In the rows, zero is written as 128.
A single turn carries every row of the set below to another of its rows. Some are shown first; where does it send the rows asked next?
bidu: [122 101 146 129 107 135 150  95 120 126 155 110 134]
rubif: [133 148 145 137 151 102  98 134 116 145 123 108 134]
Kuvi: [129 120 100 104 117 137 118 144 160 104 100 151  95]
gesat: [109 114 158 136  96 151 122 119 119 116 150 129 143]
kov: [135 163 136 134 137 110  93 101 113 118 122 107 125]
bevuz: [147 161 142 115 134 102  88 145 137 124 138 124 124]
Zez: [121 117  98 106  93 109 139 135 157 115  91 128  97]
Zozek: [134 121  95 104 116 132 124 128 161  88  92 127 105]
Pofo: [142 119  76 124 134 132 145 124 159 102 104 132 123]
Vabet: [120 109  96 116 103 121 141 128 142 127  97 140  81]
didos: [123 113 117 141 147 117  95 129 126 138 157  95 130]
lani: [130 114  79 126 111 109 160 130 155 129 104 133 115]
luril: [103 106 141 127 100 129 124 132 142 136 163 120 155]
fem: [114 157 159 120  89 121 123 104 129 117 128 132 150]
Timir: [135 110 147 108 157 117 120 125 144 131 141  91 147]
bim: [134 152 140 136  84 120 119 115 113 121 154 143 111]
vuv: [139 122  96 108 145 137 142 131 165 111  94 147 126]
miv: [130 110  93 121 132 121 165 114 147 133  92 137 111]
Zopiv: [131 168 151 144 112 127 111 121 113 121 131 144 143]
Lef: [110  94 151 130 135 126 109 132 122 141 141  92 134]

Vabet -> miv
fem -> luril
gesat -> Lef
And these:
bevuz -> bim
Zez -> lani

A single turn carries every row of the set below to another of its rows. Some are shown first; where does it send the rows asked next?
Lok: [157  97 134 166 188 143 108  93  86 133 141 123 124 175 162  85 140 109
 145 105 113 126]
mutev: [119 119 187 134 171  93 136 115 120 139 179 122 153 131 119 144 161 136
 150  98 127 151]
birad: [132 119 127 129 174 169 148  78  84 105 129 135 145 155 127 124 150 100
 103 103 155 110]
Dafo: [106 139 163 130 148 133 139 134  82 148 126 149 127 180 112  91 153 105
 125 116 122 174]
mifan: [137 119 138 121 158  90 135 112  81  87 157 139 140 143 139 157 161 118
 133 130 157 132]
Nalur: [114 101 165 156 154 123 125 113  77 137 151 143 111 187 131  73 145  87
 126  97 143 132]
rik: [112 111 135 114 180  97 142 107 134 122 155 137 142 147 114 128 157 140
 151 118 169 120]
mep: [116 136 165 134 154 139 144 124  83 146 132 151 138 171 120  66 137 103
 120 103 129 172]
noloz: [104 125 147 145 151 120 115 117 102 137 172 121 123 154 146 140 162 131
 103 112  71 164]
kekil: [136 104 129 123 140 116 127 118 101 110 130 143 133 128 135 143 142 101
 156  95 185 130]
pup: [ 94 124 178 129 164  91 147 110  83 124 181 135 127 150 143 133 185 117
 134 119 102 142]
zulum: [ 93 111 141 142 167 135 151  76 117 138 125  85 128 108 142 125 134 117
 113  81 103 159]
faso: [147  90 128 166 180 123 112 117  87 129 146 128 130 190 162  78 148 104
 142 101 114 136]
keni: [124 122 111 119 186 113 152  97  88 100 150 148 131 156 151 121 167 121
 139 135 152 106]
borom: [136 133 100 134 185 156 158  97  93 131 119 103 124 135 161 126 123 105
 116  90 146 136]
kigin: [120 125 147 116 135  74 132  97 120 133 144 168 138 131 130 139 150 116
 149 118 135 159]
Buzo: [106 135 165 142 162 134 151 108  87 156 149  90 119 130 151 138 140 102
 110  74  94 172]
riz: [126  89 139 133 163 143 121 102 118 123 124  92 141 112 146 127 140 103
 159  59 140 140]
pog: [149 125 130 146 181 139 131 130  93 139 128 137 156 171 149  73 140 119
 134 106 101 176]
gadu: [132  95 112 135 175 127 153  98 138 149 124 113 128 139 140 140 126 121
 128  94 174 136]
keb: [110 109 156 127 158 100 125  81 138 147 140 117 143 115 140 122 147 117
 153  81  90 167]
Pabo: [106 122 163 143 146  72 146  80  99 136 157 131 131 135 136 153 155 110
 115 114 100 161]
Ganon: [111 120 136 133 154 131 148 118  86 108 149 167 152 159 130 139 188 129
 113 140 122 138]
lam: [143 148 129 152 179 138 116 121  94 149 129 127 143 165 138  86 133 124
 138 108  87 174]
bemeb: [120  88 169 143 157 138 132 106  73 132 138 144 109 188 136  88 162  90
 131 113 150 125]
befa: [127 125 137 141 170 157 114  78 100 134 152  89 115 151 142 126 124 102
  91  75 104 135]
Sumu: [124 109 115 120 177 152 140 110  98  89 124  93 138 118 144 128 140 124
 130  99 161 129]
Supu: [141 102 166 155 166 124 147 105 122 167 147  99 141 123 144 157 130 118
 128  73 133 166]

kigin -> kekil
Dafo -> bemeb
befa -> noloz
And these:
pup -> keni
zulum -> Pabo
rik -> gadu
Nalur -> faso

